Some points, one per row:
[33 32 32 31 30 30 29 28 28 27 26 25 25 24 23 22 21 20 19 18 17 16 15 14 13 12 11 10  9  8  7  5  4  3  2  0 -1 -2 -3 -5 -6 -7]
[-17 -16 -15 -14 -14 -13 -12 -11 -10  -9  -9  -8  -7  -6  -5  -5  -4  -3  -2  -1   0   0   1   2   3   4   4   5   6   7   7   8   9  10  10  11  12  12  13  14  15  15]
[26 26 27 27 28 29 29 30 30 31 31 32 32 33 33 34 34 35 35 36 36 37 37 38 38 38 39 39 40 40 40 41 41 41 42 42 42 43 43 43 43 44]
[-46 -44 -43 -41 -40 -38 -36 -34 -32 -31 -29 -27 -25 -23 -21 -19 -17 -15 -14 -12 -10  -8  -6  -4  -2  -1   1   3   5   7   8  10  11  13  15  16  18  19  21  22  23  25]
[-10  -8  -5  -3  -1   2   4   6   8  11  13  15  17  19  21  22  24  26  28  29  31  32  33  35  36  37  38  39  40  41  42  42  43  44  44  44  45  45  45  45  45  45]
[-24 -23 -22 -22 -21 -20 -20 -19 -18 -18 -17 -16 -16 -15 -14 -14 -13 -12 -11 -11 -10  -9  -9  -8  -7  -7  -6  -5  -5  -4  -3  -3  -2  -1  -1   0   1   1   2   2   3   4]
[ -9  -9 -10 -10 -10 -11 -11 -12 -12 -12 -13 -13 -13 -14 -14 -15 -15 -15 -16 -16 -16 -17 -17 -17 -18 -18 -19 -19 -19 -20 -20 -20 -21 -21 -22 -22 -23 -23 -23 -24 -24 -25]
[26 27 29 30 31 32 34 35 36 37 38 39 39 40 41 41 42 42 42 42 43 43 43 43 42 42 42 41 41 40 40 39 38 37 36 35 34 33 32 30 29 28]
[ 7  8  9 11 12 14 15 16 18 19 20 21 23 24 25 26 27 28 29 30 31 32 33 34 35 36 37 38 38 39 40 40 41 42 42 43 43 43 44 44 44 45]
[22 23 23 24 25 26 26 27 28 28 29 30 30 31 32 32 33 33 34 35 35 36 36 37 37 38 38 39 39 40 40 41 41 41 42 42 42 43 43 43 44 44]
[ 29  28  26  24  22  20  18  16  14  12   9   7   4   1  -1  -4  -7 -10 -13 -16 -19 -22 -25 -28 -30 -33 -36 -39 -41 -43 -45 -47 -48 -49 -50 -50 -49 -48 -47 -45 -43 -40]
[-28 -28 -27 -27 -26 -25 -25 -24 -23 -23 -22 -21 -21 -20 -19 -19 -18 -17 -17 -16 -15 -15 -14 -13 -13 -12 -11 -11 -10  -9  -9  -8  -7  -7  -6  -5  -5  -4  -4  -3  -2  -2]
[-50 -52 -53 -54 -54 -53 -52 -51 -49 -46 -44 -41 -38 -34 -31 -28 -24 -21 -17 -14 -10  -7  -4   0   3   6   9  12  15  18  20  23  25  28  30  32  34  36  37  39  40  41]
[-41 -40 -38 -37 -36 -34 -33 -32 -30 -29 -28 -26 -25 -23 -22 -21 -19 -18 -16 -15 -14 -12 -11  -9  -8  -7  -5  -4  -3  -1   0   1   3   4   5   6   8   9  10  11  12  13]
[-4 -3 -3 -2 -2 -1 -1 -1  0  0  1  1  2  2  3  3  4  4  4  5  5  6  6  7  7  8  8  9  9  9 10 10 11 11 12 12 12 13 13 14 14 14]
[ 26  24  22  20  18  15  13  10   8   5   2  -1  -4  -7 -10 -13 -16 -19 -22 -25 -29 -32 -35 -37 -40 -43 -45 -47 -48 -50 -50 -50 -50 -49 -47 -45 -43 -40 -38 -35 -31 -28]
[  8   7   7   6   5   5   4   4   3   2   2   1   1   0  -1  -1  -2  -3  -3  -4  -5  -5  -6  -7  -7  -8  -8  -9 -10 -11 -11 -12 -13 -13 -14 -15 -15 -16 -17 -18 -18 -19]
[ 12  11  10   8   7   6   4   3   2   0  -1  -3  -4  -5  -7  -8 -10 -11 -13 -14 -16 -18 -19 -21 -22 -24 -25 -27 -28 -30 -31 -33 -34 -36 -37 -38 -40 -41 -42 -43 -44 -45]
[ 26  25  24  22  21  20  19  17  16  15  13  12  11   9   8   6   4   3   1   0  -2  -4  -5  -7  -9 -11 -12 -14 -16 -18 -20 -21 -23 -25 -27 -29 -30 -32 -34 -35 -37 -39]
[-28 -31 -34 -37 -39 -41 -44 -46 -48 -49 -51 -52 -52 -53 -52 -52 -51 -49 -48 -46 -43 -41 -38 -35 -33 -30 -27 -24 -21 -18 -15 -12  -9  -6  -3   0   2   5   8  10  13  15]
[ 17  16  16  15  14  13  12  11  10   9   8   7   6   5   4   3   2   1   0  -1  -2  -3  -4  -5  -6  -7  -8  -9 -10 -12 -13 -14 -15 -16 -17 -18 -20 -21 -22 -23 -24 -26]
[-28 -28 -28 -28 -28 -29 -29 -29 -29 -30 -30 -30 -30 -30 -30 -31 -31 -31 -31 -31 -32 -32 -32 -32 -32 -32 -33 -33 -33 -33 -33 -33 -34 -34 -34 -34 -34 -35 -35 -35 -35 -36]
[21 23 24 26 27 29 30 31 33 34 35 36 37 38 39 39 40 41 41 42 42 43 43 43 43 43 43 43 43 43 43 42 42 41 41 40 39 38 37 36 35 34]
[-50 -49 -48 -47 -46 -45 -43 -42 -41 -39 -38 -36 -35 -33 -32 -30 -28 -27 -25 -24 -22 -20 -19 -17 -16 -14 -12 -11  -9  -8  -6  -4  -3  -1   0   2   3   4   6   7   9  10]
[-50 -50 -51 -51 -52 -52 -52 -53 -53 -53 -53 -53 -53 -53 -53 -52 -52 -52 -51 -51 -50 -50 -49 -48 -48 -47 -46 -46 -45 -44 -43 -42 -41 -40 -39 -38 -37 -36 -35 -34 -33 -32]
[  3   1   0  -2  -4  -5  -7  -8 -10 -12 -13 -15 -17 -18 -20 -22 -23 -25 -27 -28 -30 -31 -33 -35 -36 -38 -39 -40 -42 -43 -44 -45 -46 -47 -48 -48 -49 -49 -49 -49 -49 -49]
[39 38 38 38 38 37 37 36 36 35 35 34 34 33 33 32 31 31 30 29 28 27 27 26 25 24 23 22 21 20 19 18 16 15 14 13 11 10  9  8  6  5]
[ -3  -4  -4  -4  -4  -4  -5  -5  -5  -5  -5  -5  -6  -6  -6  -6  -6  -6  -7  -7  -7  -7  -7  -7  -8  -8  -8  -8  -8  -8  -9  -9  -9  -9  -9 -10 -10 -10 -10 -11 -11 -11]
[-35 -36 -37 -38 -39 -41 -42 -43 -44 -44 -45 -46 -47 -48 -48 -49 -50 -50 -51 -51 -51 -51 -51 -51 -51 -51 -51 -50 -50 -49 -49 -48 -47 -46 -45 -44 -43 -42 -41 -40 -39 -38]
[-36 -35 -33 -32 -31 -29 -28 -27 -26 -24 -23 -22 -20 -19 -18 -16 -15 -14 -12 -11 -10  -8  -7  -6  -5  -3  -2  -1   0   2   3   4   5   6   8   9  10  11  12  13  14  15]
[-45 -46 -46 -47 -47 -48 -48 -48 -49 -49 -49 -50 -50 -50 -51 -51 -51 -51 -51 -51 -51 -51 -51 -51 -51 -51 -51 -51 -50 -50 -50 -50 -49 -49 -49 -48 -48 -47 -47 -46 -46 -45]
[29 29 30 30 31 31 31 32 32 33 33 33 34 34 35 35 35 36 36 37 37 37 38 38 38 39 39 39 40 40 40 41 41 41 42 42 42 42 43 43 43 43]
[  8   8   8   7   7   6   6   5   5   5   4   4   3   3   3   2   2   1   1   0   0   0  -1  -1  -2  -2  -3  -3  -4  -4  -4  -5  -5  -6  -6  -7  -7  -8  -8  -9  -9 -10]
[  2   2   1   0   0  -1  -1  -2  -3  -3  -4  -5  -5  -6  -7  -7  -8  -8  -9 -10 -10 -11 -12 -12 -13 -14 -14 -15 -16 -16 -17 -18 -18 -19 -20 -21 -21 -22 -23 -23 -24 -25]
[-11 -10  -9  -7  -6  -5  -4  -3  -2  -1   0   1   3   4   5   6   7   8   9  10  11  12  13  14  15  16  17  18  19  20  21  22  23  23  24  25  26  27  27  28  29  30]
[-46 -47 -47 -48 -48 -49 -49 -49 -50 -50 -50 -51 -51 -51 -51 -51 -52 -52 -52 -52 -52 -52 -51 -51 -51 -51 -51 -50 -50 -50 -49 -49 -48 -48 -47 -47 -46 -46 -45 -44 -44 -43]
[-21 -21 -22 -22 -22 -22 -23 -23 -23 -23 -24 -24 -24 -24 -24 -25 -25 -25 -25 -25 -26 -26 -26 -26 -26 -27 -27 -27 -27 -27 -28 -28 -28 -28 -29 -29 -29 -29 -29 -30 -30 -30]
[ 40  40  40  40  40  39  39  38  38  37  36  35  34  33  32  31  29  28  27  25  23  22  20  18  16  14  12  10   8   6   4   2  -1  -3  -6  -8 -11 -13 -16 -18 -21 -23]
[22 23 25 26 28 29 30 32 33 34 35 36 37 38 39 40 40 41 41 42 42 43 43 43 43 43 43 43 43 43 42 42 41 41 40 40 39 38 37 36 35 34]
[29 30 31 33 34 35 36 37 38 39 39 40 40 41 41 42 42 42 42 42 42 42 42 42 41 41 41 40 39 39 38 37 36 35 34 32 31 30 28 27 25 24]
[32 33 33 33 34 34 34 35 35 35 36 36 36 37 37 37 38 38 38 38 39 39 39 40 40 40 41 41 41 41 42 42 42 42 43 43 43 43 43 44 44 44]
[35 34 34 34 33 33 32 32 31 31 30 30 29 29 28 28 27 27 26 25 25 24 23 23 22 21 21 20 19 18 17 17 16 15 14 13 12 11 10  9  9  8]
[ 33  32  31  31  30  29  28  28  27  26  25  24  23  22  21  20  19  18  17  16  15  13  12  11  10   8   7   6   4   3   2   0  -1  -3  -4  -5  -7  -8 -10 -12 -13 -15]
[40 40 40 40 41 41 41 41 41 41 41 41 41 42 42 42 42 42 42 42 43 43 43 43 43 43 43 44 44 44 44 44 44 44 44 45 45 45 45 45 45 45]
[ 2  3  3  4  4  5  5  6  6  7  7  8  9  9 10 10 11 11 12 12 13 13 14 14 15 16 16 17 17 18 18 19 19 20 20 20 21 21 22 22 23 23]
[-53 -54 -54 -54 -53 -51 -50 -47 -45 -42 -39 -36 -33 -30 -26 -23 -19 -16 -13  -9  -6  -3   0   3   6   9  12  15  18  20  23  25  27  30  32  33  35  37  38  40  41  42]
[29 30 31 33 34 35 36 37 38 38 39 40 40 41 41 42 42 42 42 42 42 42 42 42 42 41 41 40 39 39 38 37 36 35 34 33 31 30 29 27 26 24]
[-4 -3 -3 -2 -2 -1 -1  0  0  1  1  2  2  3  3  4  4  5  5  6  6  7  7  8  8  9  9 10 10 11 11 12 12 13 13 14 14 14 15 15 16 16]
[ 13  11   8   6   4   1  -1  -4  -6  -9 -12 -14 -17 -20 -23 -25 -28 -31 -33 -36 -38 -41 -43 -45 -46 -48 -49 -50 -50 -50 -50 -49 -48 -47 -45 -43 -40 -38 -35 -33 -30 -27]
[-23 -24 -26 -27 -29 -30 -32 -33 -35 -36 -38 -39 -40 -42 -43 -44 -45 -46 -47 -48 -49 -49 -50 -50 -51 -51 -51 -51 -50 -50 -50 -49 -48 -47 -46 -45 -44 -43 -41 -40 -39 -37]
[37 37 38 39 39 40 40 40 41 41 41 41 42 42 42 41 41 41 41 41 40 40 40 39 39 38 37 37 36 35 34 33 32 31 30 29 28 26 25 24 22 21]
[-40 -43 -46 -48 -50 -52 -53 -53 -53 -53 -52 -50 -48 -46 -43 -41 -38 -34 -31 -28 -24 -21 -18 -14 -11  -7  -4  -1   2   5   8  11  14  17  20  22  24  27  29  31  33  35]
[ 7  9 11 12 14 16 17 19 21 22 24 25 26 28 29 30 31 33 34 35 36 37 38 39 39 40 41 41 42 43 43 43 44 44 44 45 45 45 45 45 45 44]
[17 18 20 21 22 24 25 26 28 29 30 31 32 33 34 35 36 37 38 38 39 40 40 41 42 42 43 43 43 44 44 44 44 44 44 44 44 44 44 44 44 43]
[ 39  38  38  37  36  36  35  34  33  32  31  30  28  27  26  24  23  21  20  18  16  15  13  11   9   7   5   3   1  -2  -4  -6  -8 -11 -13 -15 -18 -20 -22 -25 -27 -29]
[-50 -50 -51 -51 -51 -51 -51 -51 -50 -50 -50 -50 -50 -50 -50 -50 -50 -50 -50 -50 -50 -50 -50 -50 -50 -50 -50 -50 -49 -49 -49 -49 -49 -49 -49 -49 -49 -49 -49 -49 -49 -49]
[-53 -53 -53 -54 -54 -54 -54 -53 -53 -53 -52 -52 -51 -50 -49 -48 -47 -46 -45 -44 -43 -42 -40 -39 -38 -36 -35 -34 -32 -31 -29 -28 -26 -25 -24 -22 -21 -19 -18 -16 -15 -13]
10 more points follow, each with its number after it:
[ 22  22  21  20  19  18  17  16  15  14  13  12  11  10   9   8   7   6   5   4   3   1   0  -1  -2  -3  -4  -6  -7  -8  -9 -11 -12 -13 -14 -16 -17 -18 -20 -21 -22 -24] 0
[25 26 28 29 30 31 32 33 34 35 36 37 38 39 39 40 41 41 42 42 42 43 43 43 43 43 43 43 43 43 43 42 42 41 41 40 40 39 38 38 37 36] 1
[  7   6   5   3   2   1  -1  -2  -3  -5  -6  -8  -9 -10 -12 -13 -15 -16 -17 -19 -20 -22 -23 -25 -26 -27 -29 -30 -32 -33 -34 -36 -37 -38 -39 -41 -42 -43 -44 -45 -46 -46] 2
[-29 -30 -31 -32 -33 -34 -34 -35 -36 -37 -38 -39 -39 -40 -41 -42 -42 -43 -44 -44 -45 -45 -46 -47 -47 -47 -48 -48 -49 -49 -49 -49 -49 -50 -50 -50 -50 -50 -49 -49 -49 -49] 3
[ 22  20  18  15  13  10   8   5   2   0  -3  -6  -9 -12 -15 -18 -21 -24 -28 -31 -34 -36 -39 -42 -44 -46 -48 -49 -50 -50 -50 -50 -48 -47 -45 -42 -40 -37 -34 -31 -28 -24] 4
[ 30  29  28  27  27  26  25  24  23  22  21  20  19  18  17  15  14  13  12  11   9   8   7   6   4   3   2   0  -1  -3  -4  -6  -7  -9 -10 -12 -13 -15 -16 -18 -19 -21] 5
[29 29 29 28 28 28 28 27 27 27 26 26 26 26 25 25 25 24 24 24 23 23 23 22 22 22 21 21 21 20 20 20 19 19 18 18 18 17 17 16 16 15] 6
[17 19 21 22 24 25 27 28 30 31 32 33 34 36 37 38 38 39 40 41 41 42 42 43 43 43 43 44 44 44 44 43 43 43 42 42 41 41 40 39 39 38] 7
[37 37 37 37 37 37 37 37 37 37 37 37 37 37 37 37 37 37 37 37 37 37 37 37 37 37 37 37 37 37 37 36 36 36 36 36 36 36 36 36 36 36] 8
[-40 -41 -43 -44 -45 -47 -48 -49 -50 -50 -51 -52 -52 -52 -52 -52 -52 -52 -51 -51 -50 -49 -48 -47 -45 -44 -42 -41 -39 -38 -36 -34 -32 -31 -29 -27 -25 -23 -22 -20 -18 -16] 9
Which two of these numbered points are nearest to each point below, ignoring the 3 directions in which the first points spread most? Their numbers follow each, nearest first.
[  2   1  -1  -2  -3  -4  -5  -7  -8  -9 -10 -12 -13 -14 -16 -17 -18 -19 -21 -22 -23 -24 -26 -27 -28 -30 -31 -32 -33 -34 -36 -37 -38 -39 -40 -41 -42 -43 -44 -45 -46 -46] > 2 5
[-41 -42 -43 -44 -45 -46 -46 -47 -48 -49 -49 -50 -50 -51 -51 -51 -52 -52 -52 -52 -52 -52 -51 -51 -50 -50 -49 -49 -48 -47 -46 -45 -44 -43 -42 -41 -40 -39 -38 -37 -35 -34] > 3 8
[-10 -13 -16 -19 -22 -25 -28 -31 -34 -37 -39 -42 -44 -46 -48 -50 -51 -52 -52 -52 -51 -50 -48 -46 -43 -41 -38 -35 -32 -29 -26 -22 -19 -16 -13  -9  -6  -3   0   3   6   9] > 9 5
[-41 -41 -41 -41 -42 -42 -42 -42 -42 -42 -42 -43 -43 -43 -43 -43 -43 -43 -43 -43 -43 -43 -44 -44 -44 -44 -44 -44 -44 -44 -44 -44 -44 -44 -44 -45 -45 -45 -45 -45 -45 -45] > 3 1
[ 32  31  29  27  25  23  21  19  16  13  11   8   5   2  -1  -4  -8 -11 -14 -18 -21 -25 -28 -31 -34 -37 -40 -43 -45 -47 -49 -50 -50 -50 -49 -47 -45 -43 -40 -37 -34 -30] > 4 7
[-34 -34 -35 -35 -35 -35 -35 -35 -36 -36 -36 -36 -36 -36 -36 -36 -37 -37 -37 -37 -37 -37 -37 -37 -37 -37 -38 -38 -38 -38 -38 -38 -38 -38 -38 -39 -39 -39 -39 -39 -39 -39] > 3 8
[ 39  40  40  40  41  41  41  40  40  40  40  39  38  38  37  36  35  34  33  32  31  29  28  26  25  23  21  20  18  16  14  12   9   7   5   3   0  -2  -5  -7 -10 -12] > 2 6
[-34 -34 -35 -35 -36 -37 -37 -38 -38 -39 -39 -40 -40 -41 -41 -42 -42 -43 -43 -43 -44 -44 -45 -45 -45 -46 -46 -46 -47 -47 -47 -47 -48 -48 -48 -48 -48 -49 -49 -49 -49 -49] > 3 8
[-28 -29 -31 -33 -34 -36 -37 -38 -40 -41 -43 -44 -45 -46 -47 -48 -49 -50 -50 -51 -51 -51 -51 -51 -51 -51 -50 -49 -49 -48 -47 -46 -44 -43 -42 -40 -39 -37 -36 -34 -33 -31] > 3 9
[-35 -36 -37 -38 -38 -39 -40 -41 -41 -42 -43 -43 -44 -45 -45 -46 -46 -47 -47 -48 -48 -48 -49 -49 -49 -50 -50 -50 -50 -50 -50 -50 -50 -50 -50 -50 -49 -49 -49 -49 -48 -48] > 3 8
[-36 -35 -34 -33 -32 -31 -30 -29 -28 -26 -25 -24 -23 -22 -21 -20 -19 -18 -16 -15 -14 -13 -12 -11 -10  -9  -7  -6  -5  -4  -3  -2  -1   0   1   2   3   4   5   6   7   8] > 7 1
[ 18  16  13  11   9   7   4   2  -1  -3  -6  -8 -11 -14 -17 -19 -22 -25 -27 -30 -33 -35 -38 -40 -42 -44 -46 -48 -49 -50 -50 -50 -50 -49 -48 -46 -44 -42 -40 -38 -35 -32] > 4 7
[-41 -38 -36 -33 -30 -27 -25 -22 -19 -16 -13 -10  -7  -5  -2   1   3   6   8  11  13  16  18  20  22  24  26  28  30  32  33  35  36  37  39  40  41  42  43  43  44  44] > 4 7
[40 40 40 40 40 40 40 40 41 41 41 41 41 41 41 42 42 42 42 42 42 43 43 43 43 43 43 43 44 44 44 44 44 44 44 44 45 45 45 45 45 45] > 8 6
[-34 -35 -37 -38 -40 -41 -42 -43 -45 -46 -47 -48 -49 -49 -50 -51 -51 -51 -52 -52 -52 -52 -51 -51 -50 -49 -49 -48 -47 -45 -44 -43 -42 -40 -39 -37 -36 -34 -33 -31 -29 -28] > 9 6
[ -4  -6  -8 -11 -13 -16 -18 -21 -24 -26 -29 -31 -33 -36 -38 -40 -42 -44 -46 -48 -49 -50 -51 -51 -51 -51 -50 -49 -48 -46 -44 -42 -40 -38 -35 -33 -30 -27 -25 -22 -19 -17] > 9 7
[-35 -32 -30 -27 -24 -21 -18 -16 -13 -10  -7  -4  -2   1   3   6   9  11  13  16  18  20  22  24  26  28  30  31  33  35  36  37  38  40  41  42  42  43  44  44  45  45] > 4 7
[40 40 40 40 40 40 40 40 41 41 41 41 41 41 41 42 42 42 42 42 42 43 43 43 43 43 43 44 44 44 44 44 44 44 44 45 45 45 45 45 45 45] > 8 6
[ 13  12  11  10  10   9   8   7   6   5   4   3   2   1   0  -1  -2  -3  -4  -5  -6  -7  -8  -9 -10 -11 -12 -13 -14 -15 -16 -17 -18 -20 -21 -22 -23 -24 -25 -26 -27 -28] > 5 2
[ 25  24  23  22  21  20  19  18  16  15  14  12  11  10   8   7   5   4   2   1  -1  -2  -4  -5  -7  -9 -10 -12 -14 -15 -17 -19 -20 -22 -24 -25 -27 -29 -30 -32 -34 -35] > 5 0
[40 40 40 40 40 40 40 40 40 39 39 38 38 37 37 36 35 35 34 33 32 31 30 29 27 26 25 24 22 21 19 18 16 15 13 11  9  8  6  4  2  0] > 2 6
[ 32  31  31  30  29  28  26  25  24  23  22  20  19  17  16  15  13  11  10   8   7   5   3   1   0  -2  -4  -6  -8 -10 -12 -14 -16 -18 -19 -21 -23 -25 -27 -29 -31 -33] > 0 5
[40 40 40 40 40 40 40 40 40 40 39 39 39 39 38 38 38 38 37 37 36 36 36 35 35 34 34 33 32 32 31 30 30 29 28 28 27 26 25 24 23 22] > 6 8
[40 39 39 39 39 39 39 38 38 38 37 37 37 36 36 35 35 34 34 33 33 32 31 31 30 29 29 28 27 26 25 25 24 23 22 21 20 19 18 17 15 14] > 6 5
[32 33 33 34 34 35 36 36 37 37 38 38 39 39 39 40 40 41 41 41 42 42 42 43 43 43 43 44 44 44 44 44 44 44 44 44 44 44 44 44 44 44] > 3 1
[-46 -46 -46 -46 -46 -46 -46 -46 -46 -46 -45 -45 -45 -45 -45 -45 -45 -45 -45 -45 -45 -44 -44 -44 -44 -44 -44 -44 -44 -44 -43 -43 -43 -43 -43 -43 -43 -43 -43 -43 -43 -43] > 1 7
[-50 -51 -51 -52 -52 -53 -53 -53 -53 -53 -53 -53 -52 -52 -51 -50 -49 -48 -47 -46 -45 -44 -42 -41 -40 -38 -37 -35 -34 -32 -31 -29 -27 -26 -24 -23 -21 -19 -18 -16 -14 -13] > 3 8
[ 29  28  27  26  26  25  24  23  22  21  20  19  17  16  15  14  13  12  10   9   8   6   5   4   2   1   0  -2  -3  -5  -6  -8  -9 -11 -12 -14 -15 -17 -19 -20 -22 -23] > 5 0
[-15 -15 -15 -15 -15 -15 -15 -15 -15 -15 -16 -16 -16 -16 -16 -16 -16 -16 -16 -16 -16 -16 -16 -16 -16 -16 -16 -16 -16 -16 -16 -16 -16 -16 -16 -16 -17 -17 -17 -17 -17 -17] > 3 8
[ 40  39  39  39  38  38  37  37  36  35  34  33  32  31  30  29  28  26  25  23  22  20  18  17  15  13  11   9   7   5   3   1  -1  -3  -5  -8 -10 -12 -15 -17 -19 -22] > 0 5
[39 40 40 40 41 41 41 41 40 40 40 39 39 38 38 37 36 35 34 33 32 31 30 28 27 25 24 22 20 19 17 15 13 11  9  6  4  2  0 -3 -5 -7] > 2 5
[26 25 24 24 23 23 22 21 21 20 19 19 18 17 17 16 15 15 14 13 12 12 11 10  9  8  8  7  6  5  4  3  2  1  1  0 -1 -2 -3 -4 -5 -6] > 5 2
[-29 -30 -32 -34 -35 -37 -38 -40 -41 -42 -44 -45 -46 -47 -48 -49 -50 -50 -51 -51 -51 -52 -51 -51 -51 -50 -50 -49 -48 -47 -46 -44 -43 -42 -40 -39 -37 -36 -34 -32 -30 -29] > 9 3
[-45 -46 -48 -49 -50 -50 -51 -52 -52 -53 -53 -53 -53 -53 -52 -52 -51 -50 -49 -48 -47 -46 -45 -43 -42 -40 -39 -37 -35 -34 -32 -30 -29 -27 -25 -23 -22 -20 -18 -16 -14 -13] > 6 8
[37 37 36 36 35 35 34 34 33 33 32 31 31 30 29 29 28 27 26 25 25 24 23 22 21 20 19 18 17 16 15 13 12 11 10  9  7  6  5  3  2  1] > 2 0
[ 18  17  16  16  15  14  14  13  12  11  11  10   9   8   8   7   6   5   4   4   3   2   1   0  -1  -1  -2  -3  -4  -5  -6  -7  -8  -9 -10 -10 -11 -12 -13 -14 -15 -16] > 5 2
[39 39 39 39 39 39 39 40 40 40 40 40 40 40 41 41 41 41 41 41 42 42 42 42 42 42 43 43 43 43 43 43 43 44 44 44 44 44 44 44 44 45] > 8 3
[32 32 32 32 32 32 32 32 32 32 32 32 32 32 32 32 32 32 32 32 32 32 32 32 32 32 32 32 32 32 32 32 32 32 32 32 31 31 31 31 31 31] > 8 6
[-16 -14 -11  -9  -6  -4  -1   1   4   6   8  10  13  15  17  19  21  23  25  26  28  30  31  33  34  35  37  38  39  40  41  42  42  43  44  44  44  45  45  45  45  45] > 7 1
[-47 -46 -45 -44 -44 -43 -42 -41 -40 -39 -38 -37 -36 -35 -34 -33 -32 -31 -30 -29 -28 -27 -26 -25 -24 -23 -22 -20 -19 -18 -17 -16 -15 -14 -13 -12 -11 -10  -9  -8  -7  -6] > 7 1
[-16 -18 -19 -20 -22 -23 -25 -26 -27 -29 -30 -31 -33 -34 -35 -37 -38 -39 -40 -41 -42 -43 -44 -45 -46 -47 -48 -48 -49 -49 -50 -50 -50 -50 -50 -50 -49 -49 -48 -48 -47 -46] > 3 1
[-42 -41 -40 -39 -38 -37 -36 -35 -34 -33 -32 -31 -30 -29 -28 -27 -26 -25 -24 -23 -22 -21 -20 -19 -18 -17 -16 -15 -14 -13 -12 -11 -10  -9  -8  -7  -6  -5  -4  -3  -2  -1] > 7 1
[  8   7   5   3   2   0  -2  -4  -5  -7  -9 -11 -12 -14 -16 -18 -20 -22 -23 -25 -27 -29 -31 -32 -34 -36 -38 -39 -41 -42 -43 -45 -46 -47 -48 -48 -49 -49 -49 -49 -49 -49] > 8 3
[39 38 38 38 38 38 37 37 37 36 36 36 35 35 35 34 34 33 33 32 32 31 31 30 30 29 29 28 27 27 26 25 24 24 23 22 21 20 20 19 18 17] > 2 6
[-53 -53 -52 -51 -50 -49 -48 -47 -46 -45 -44 -43 -41 -40 -39 -37 -36 -34 -33 -32 -30 -29 -27 -26 -24 -22 -21 -19 -18 -16 -15 -13 -12 -10  -9  -7  -6  -5  -3  -2   0   1] > 7 1
[37 36 36 35 35 34 34 33 32 31 31 30 29 28 27 26 25 24 23 22 21 20 19 17 16 15 14 12 11  9  8  7  5  4  2  0 -1 -3 -4 -6 -8 -9] > 5 0
[-50 -49 -46 -44 -42 -39 -36 -33 -30 -27 -24 -21 -18 -15 -12  -9  -6  -3  -1   2   5   8  10  13  15  18  20  22  24  26  28  30  32  34  35  37  38  39  40  41  42  43] > 7 4
[ 17  16  16  15  14  13  13  12  11  10   9   8   8   7   6   5   4   3   2   1   1   0  -1  -2  -3  -4  -5  -6  -7  -8  -9 -10 -11 -12 -13 -14 -15 -16 -17 -18 -19 -20] > 2 5
[-35 -34 -32 -31 -30 -28 -27 -25 -24 -23 -21 -20 -19 -17 -16 -14 -13 -12 -10  -9  -8  -6  -5  -3  -2  -1   1   2   3   4   6   7   8   9  11  12  13  14  15  16  17  18] > 7 1
[-30 -28 -27 -26 -25 -24 -22 -21 -20 -19 -18 -16 -15 -14 -13 -12 -10  -9  -8  -7  -5  -4  -3  -2  -1   0   2   3   4   5   6   7   8   9  10  11  12  13  14  15  16  17] > 7 1
[35 36 36 37 38 38 39 39 40 40 41 41 41 42 42 42 42 42 42 42 42 42 41 41 41 40 40 39 39 38 38 37 36 35 34 33 33 31 30 29 28 27] > 8 3
[-4 -2  0  2  4  6  8 10 12 14 16 18 19 21 23 24 26 27 29 30 32 33 34 35 36 37 38 39 40 41 42 42 43 43 44 44 44 45 45 45 45 45] > 7 1
[-16 -15 -14 -13 -12 -11 -10  -9  -8  -7  -6  -5  -4  -3  -2  -1   0   1   2   3   4   5   6   7   8   9  10  11  12  13  14  15  16  17  17  18  19  20  21  21  22  23] > 7 1
